Each row has a name. After each piece below comes the name of the row it's from, unless a question asks for something else. Each question is about the rows just above it.

[-0.80 -4.98 -0.96 -3.32 -3.61 -0.04 -2.43 -2.05  3.13 -0.18 -7.23 -2.33
 -3.59 -2.15  0.92  0.97  3.39 -4.34  6.59  3.03  1.00 -4.83  1.97 -5.18
  1.86 -4.02 -2.42  2.83  0.60  0.19 -1.54 -4.70  0.58  6.54 -0.79  2.62
 -0.54 -2.90  1.50]  zor
[ 2.26 -5.78 -0.86  1.65 -4.79  3.83 -1.87  4.41 -6.74  0.60 -1.42 -5.78
 -1.95 -4.42  3.04 -2.44  0.07  0.06 -5.09 -4.14 -0.01 -5.78  3.04 -5.78
  3.04  1.87 -4.18 -1.19  1.04 -3.09  5.41  0.59 -5.78  3.94  5.72  0.64
  1.24 -0.86  3.04]  zif
[ 3.97  3.08 -3.31  1.54 -0.84  4.64  7.94  0.59 -5.31  0.21  0.30 -5.63
  0.44 -3.97 -5.77 -1.26 -2.03  3.29 -3.04  2.88  2.90  2.83 -0.49  1.21
  1.09  0.44 -4.03 -0.87  0.94 -0.96  1.31  7.44  0.87 -6.69  6.10 -0.06
  2.19  2.40  1.31]  Nuge
[-2.00 -3.83 -3.90 -3.90 -0.23  0.25 -6.67 -4.33  5.63 -6.67 -5.37 -0.16
 -0.47 -1.45  0.78  1.02  3.41 -3.19  1.16  3.35  0.95 -5.46  2.52 -1.90
  2.37 -6.58  0.09  3.20 -3.90  0.79 -6.67 -1.85  1.20 -2.82 -3.26  2.80
 -1.98 -0.16 -0.75]  nimam
[-0.81 -5.46 -1.02 -3.72 -4.32  1.11 -1.13 -2.39  3.68 -0.92 -8.49 -3.62
 -3.83 -2.94  0.82  0.76  2.18 -5.00  3.53 -2.77  1.72 -4.97  3.22 -5.82
  2.35 -5.10 -2.90  3.68  1.28  0.20 -2.35 -4.30  0.72  5.70 -1.05  3.29
 -0.51 -3.00  1.66]  Pone
Which value appears more than once in Pone?	[3.68]
Which row holds [-2.00 -3.83 -3.90 -3.90 -0.23  0.25 -6.67 -4.33  5.63 -6.67 -5.37 -0.16
 -0.47 -1.45  0.78  1.02  3.41 -3.19  1.16  3.35  0.95 -5.46  2.52 -1.90
  2.37 -6.58  0.09  3.20 -3.90  0.79 -6.67 -1.85  1.20 -2.82 -3.26  2.80
 -1.98 -0.16 -0.75]?	nimam
How many times does Pone hold [-5.10]?	1
[-0.80 -4.98 -0.96 -3.32 -3.61 -0.04 -2.43 -2.05  3.13 -0.18 -7.23 -2.33
 -3.59 -2.15  0.92  0.97  3.39 -4.34  6.59  3.03  1.00 -4.83  1.97 -5.18
  1.86 -4.02 -2.42  2.83  0.60  0.19 -1.54 -4.70  0.58  6.54 -0.79  2.62
 -0.54 -2.90  1.50] is in which row?	zor
Times [3.04] occurs in zif:	4

[-0.53 -0.02  0.80  1.99 -0.02 -0.02 -3.17  7.61 -5.51 -2.43  2.27  3.71
  2.27  2.75  0.61 -1.93 -1.24  1.38  2.27 -2.10 -1.19 -0.49 -1.75  2.27
 -5.06 -5.35 -1.71 -0.91] : las
[-0.75  1.93  1.30  2.55  0.01  1.72 -3.99  8.91 -2.40 -3.69  2.82  4.79
  3.27  3.51  0.01 -2.15 -1.06  2.10  2.83 -2.41 -1.57 -0.40 -1.64 -2.41
 -6.42 -2.41 -2.40 -0.49] : zif
[-0.58  1.23 -0.58  2.12 -0.58  1.09 -3.35  7.91 -5.76 -2.67  2.32  3.94
  2.46  2.91  0.51 -1.99 -1.21  1.51  2.30 -2.12 -0.58 -0.48 -1.76 -1.84
 -5.35 -5.70 -1.84 -0.85] : sapov
[-0.63  1.41  1.01  2.24  0.00  1.25 -3.53  8.23 -6.04  2.28 -2.02 -2.02
  2.68  3.11  0.38 -2.05 -1.19  1.68  2.45 -2.15 -1.34 -0.46 -1.74 -2.02
 -5.67 -6.09 -2.01 -0.76] : zor
q: [-0.58  1.23 -0.58  2.12 -0.58  1.09 -3.35  7.91 -5.76 -2.67  2.32  3.94
  2.46  2.91  0.51 -1.99 -1.21  1.51  2.30 -2.12 -0.58 -0.48 -1.76 -1.84
 -5.35 -5.70 -1.84 -0.85]	sapov
The value that zor holds more than once:	[-2.02]
Count of [2.27] in las:	4
[-0.75  1.93  1.30  2.55  0.01  1.72 -3.99  8.91 -2.40 -3.69  2.82  4.79
  3.27  3.51  0.01 -2.15 -1.06  2.10  2.83 -2.41 -1.57 -0.40 -1.64 -2.41
 -6.42 -2.41 -2.40 -0.49] is in which row?	zif
Where do [ 2.27 -5.06 -5.35] appear?	las
q: [-0.53 -0.02  0.80  1.99 -0.02 -0.02 -3.17  7.61 -5.51 -2.43  2.27  3.71
  2.27  2.75  0.61 -1.93 -1.24  1.38  2.27 -2.10 -1.19 -0.49 -1.75  2.27
 -5.06 -5.35 -1.71 -0.91]	las
Which row holds [-1.06  2.10  2.83 -2.41 -1.57 -0.40 -1.64]?	zif

[ 2.82  1.77  6.48 -3.38  4.95]  Pone
[4.99 5.78 3.24 1.59 4.24]  fidav
[ 4.26  4.35  5.26 -1.25  4.69]  nimam
[ 2.41  1.13 -2.80  8.34  2.15]  Gar
[-1.96 -8.73  1.70  1.97  1.35]  boku
[-0.80 -5.46 -2.51  7.10  1.24]  sapov
[-1.75  1.20 -0.72 -1.75  1.20]  las
[ 0.72 -2.26 -3.25  8.40  1.61]  Nuge
[-1.74  3.96 -1.35 -1.74  2.86]  Fam
[4.83 5.64 0.88 4.83 3.54]  zor
How many times does las hold [-1.75]?	2
Which value appears more than once in Fam?	[-1.74]
Which row holds [-1.96 -8.73  1.70  1.97]?	boku
The value that zor holds more than once:	[4.83]

[-1.64 -2.19  0.13 -2.13  0.39 -1.29  1.21  0.85 -0.18  2.10  1.26 -0.01
 -1.05  0.85  0.29  2.26  2.42 -0.23  0.04  3.49 -0.04 -3.46 -1.35 -0.06
  2.39  2.40 -1.80 -0.42  1.90  0.85 -0.31  2.38  1.20 -0.61  1.08 -2.24
  1.35 -1.28  1.10  2.34 -1.83  4.94  0.51  0.35] -> Nuge
[ 2.57 -3.49  1.21 -0.59 -0.63  0.06 -0.38 -2.56 -4.75 -1.34  2.77 -6.18
 -2.12  3.53 -1.80 -1.92  0.64 -0.90  4.20  0.20 -0.77 -2.94  0.88  0.76
  0.04 -1.31 -0.29 -1.89  4.21 -5.61  2.22 -1.91  2.95 -6.61 -1.16 -1.23
 -1.58  0.94 -2.66  2.20  5.37 -1.28  0.11 -1.48] -> Pone
[ 1.10  1.07 -1.85 -0.59  3.67  5.10 -2.56 -0.38 -1.34 -4.75 -4.75  1.14
  3.39 -1.02  3.09 -1.89 -0.27  1.58 -1.35  0.28  2.96  2.29  1.62 -0.51
  1.20 -2.85  3.36  2.11 -1.34  0.49  1.08  0.23 -0.42  5.85  2.51 -1.34
 -1.61  0.79 -0.06 -4.67 -1.35 -6.05  2.52 -2.22] -> Fam
[-0.17  2.40 -0.71 -0.23 -1.51  0.09 -0.55  1.72  0.46 -1.42 -2.55  0.49
  0.85  1.26  1.31 -1.22  2.42 -0.23 -0.60 -2.13 -3.52  1.95 -0.02 -0.10
 -2.69 -1.37  0.26 -0.80 -2.51  1.73 -2.00  1.02 -1.24  0.02 -0.79  3.39
  1.47  0.06  1.52 -1.10  0.15 -0.88 -2.74  0.95] -> pag
[-0.17  2.40  0.86  1.22 -1.51  0.09 -0.55 -1.52  0.46 -1.42 -2.55  0.49
  0.85  0.27  1.31 -1.22  2.42 -0.23 -0.60 -2.13 -3.52  1.95 -0.02 -0.10
 -2.69 -1.37  0.26 -0.80 -2.51 -1.30 -2.00  1.02 -1.24  0.02 -0.79  3.39
  1.47  0.06  1.52 -1.10  0.15 -0.88 -2.74  0.95] -> boku
[ 2.57 -3.49  1.21  1.70 -0.63  0.06  2.01 -2.00  0.11  1.86  2.77 -6.18
 -2.12  3.53 -1.80 -1.92  0.64 -0.90  4.20  0.20 -0.77 -2.94  0.88  0.76
  0.04 -1.31 -0.29 -1.89  4.21 -5.61  2.22 -1.91  2.95 -6.61 -1.16 -1.23
 -1.58  0.94 -2.66  2.20  5.37 -1.28  0.11 -1.48] -> las
How many times does Fam hold [-1.34]?	3
Repeated in Nuge:	[0.85]
[-0.17  2.40 -0.71 -0.23 -1.51  0.09 -0.55  1.72  0.46 -1.42 -2.55  0.49
  0.85  1.26  1.31 -1.22  2.42 -0.23 -0.60 -2.13 -3.52  1.95 -0.02 -0.10
 -2.69 -1.37  0.26 -0.80 -2.51  1.73 -2.00  1.02 -1.24  0.02 -0.79  3.39
  1.47  0.06  1.52 -1.10  0.15 -0.88 -2.74  0.95] is in which row?	pag
Where do [-2.56 -0.38 -1.34 -4.75] appear?	Fam

[ 4.60  0.98 -0.33  0.47 -0.75 -0.05 -0.89 -1.92 -0.08 -0.17 -0.82  0.31
 -0.24  0.03 -1.36 -1.13  0.34  1.17  0.26] -> Gar
[-0.93 -0.40 -0.38  0.12 -1.32 -0.04 -1.03 -1.75 -1.15 -0.11 -1.67  0.84
  0.74 -2.12  0.65 -2.02 -0.08 -0.54  0.30] -> Fam
[-0.04 -0.48 -0.07 -0.18 -1.18  0.05 -0.15 -1.95 -0.17  1.45 -0.04  1.28
 -0.06 -1.10 -1.21 -1.11  0.05 -0.87  0.21] -> boku
[-1.72 -1.07 -1.83 -6.09 -1.55  1.16 -1.12 -2.37 -3.11 -0.98 -2.69 -0.66
 -1.50 -2.71 -3.24 -3.47 -7.50 -1.63 -4.21] -> zor
[-0.99  1.24 -0.29  1.02  0.04 -0.02 -0.24  1.24  2.57 -0.12 -1.26 -1.05
 -1.45  1.83  0.81 -0.27  0.92 -0.03  0.37] -> las
[ 0.19  0.16  0.20  1.59 -0.02  0.01  0.60  1.47  1.47  1.18  4.99  1.57
  1.33  2.18  0.51  4.27  1.20  0.78  0.47] -> zif
[ 0.39  3.32 -0.38  4.05 -0.50  0.54 -0.60 -0.67  4.12  0.10 -0.15 -0.43
  0.36  0.09  5.24 -0.21  6.18  2.72  2.09] -> sapov
[-0.99 -0.04 -0.29  1.02  0.04 -0.11 -0.04 -1.03 -0.04  0.81  0.81 -1.05
 -1.45 -0.04  0.81  0.81 -2.44 -1.47 -0.88] -> nimam
[ 1.32 -0.03 -0.14 -0.12 -1.01  0.35 -0.20  0.06 -1.72 -0.24  0.38 -1.14
 -0.47  0.82 -1.09 -0.28  0.03  0.01  0.26] -> pag
[ 2.16  0.09  0.01  0.50  0.85 -0.03  1.68  0.74  0.96 -0.18  0.00  0.23
 -0.55 -1.26  0.83  0.44  0.29  0.08  0.21] -> Pone
[ 0.79 -0.17 -0.95 -0.16  1.72 -0.64  0.84  0.86 -1.23 -0.50 -1.27 -0.75
 -1.15  2.09 -0.52 -0.20  0.26 -1.00  0.21] -> Nuge
[-1.33  0.61 -0.01  0.83 -0.75 -0.32 -0.40 -1.24 -0.06 -0.68 -1.55 -0.77
 -1.29 -0.87  1.49 -0.42  0.76 -0.33  1.89] -> fidav
How many times does nimam hold [0.81]?	4
q: [-0.04 -1.03 -1.75 -1.15 -0.11 -1.67]	Fam
The row with [-0.93 -0.40 -0.38  0.12 -1.32 -0.04 -1.03 -1.75 -1.15 -0.11] is	Fam

[ 0.44 -0.87 -2.43 -3.26 -2.93] : nimam
[ 1.73  0.70 -3.70  2.86 -3.62] : pag
[-2.50 -2.53  8.80 -2.53 -2.53] : sapov
[ 2.15 -0.11  2.32  5.97  0.78] : Nuge
[ 3.01  1.55 -1.88  2.43  5.12] : zif
[ 1.03  2.65  4.51 -0.88 -5.28] : fidav
[-0.88  0.39  0.39 -0.88  0.19] : Pone
[-5.15 -5.15 -2.92 -2.92 -5.15] : boku
[-0.40  3.58  0.46 -1.73  4.01] : zor
[-0.36  2.60  3.01  3.19  2.36] : Fam
Times [-2.92] occurs in boku:	2
Times [-0.87] occurs in Pone:	0
[-0.36  2.60] is in which row?	Fam
How many times does sapov hold [-2.53]?	3
Repeated in sapov:	[-2.53]

[7.68 7.85 7.65 7.65 7.68 7.81 7.85 7.65]  zor
[ 0.69 -0.04  7.60  7.66  6.68  7.75  7.60  7.60]  zif
[0.02 0.07 0.07 6.68 7.75 0.69 6.41 7.79]  Pone
Which value appears more than once in zif?	[7.60]
The row with [-0.04  7.60  7.66  6.68  7.75  7.60  7.60] is	zif
q: [ 0.69 -0.04  7.60  7.66  6.68  7.75  7.60  7.60]	zif
Times [7.60] occurs in zif:	3
q: [7.66 6.68 7.75]	zif
How many times does zor hold [7.65]?	3
q: [6.68 7.75 0.69]	Pone

[ 6.44 -0.57  1.63 -3.89  2.61  0.46  3.48] : boku
[ 6.87  1.82  6.87 -3.47  0.41  2.93  4.68] : zor
[-3.47  1.82  8.31  6.87  2.07  0.04  2.60] : Fam
[ 5.59 -0.74  8.69 -6.46  1.49 -4.46  0.69] : Gar
[ 6.43  1.08  1.00 -0.40 -4.63  0.61  1.56] : las
q: [ 1.08  1.00 -0.40 -4.63  0.61]	las
Where do [ 6.87  1.82  6.87 -3.47] appear?	zor
Count of [6.87] in zor:	2

[ 1.88  0.60  1.85  0.89 -3.16  0.87  1.53  0.93  1.37  1.00  0.37 -4.08
  2.50 -0.32  3.69  3.53] : zor
[ 1.30 -0.94  1.30  1.48 -1.86  0.90 -2.26  1.47 -1.15  1.30 -2.33  1.30
  1.14  2.30 -1.09 -1.46] : Gar
[ 1.07  1.68  1.93  0.98  1.88  0.59  1.85  0.89 -3.16  0.87  1.53  0.93
  1.37  1.00  0.37 -4.08] : sapov
[-0.96 -1.58 -1.60  1.20 -1.63  0.89 -1.65  1.37 -2.26 -0.57 -1.40  0.99
 -0.91  2.79  0.42 -3.04] : boku
[-0.27 -3.86 -6.56  2.71 -6.01  2.04 -7.26  3.07  0.67  0.97 -7.37  2.23
 -0.38  5.46 -8.59  0.67] : Nuge
[ 1.88  0.59  1.85  0.89 -3.16  0.87  1.53  0.93  1.37  1.00  0.37 -4.08] is in which row?	sapov
Which value appears more than once in Gar?	[1.30]

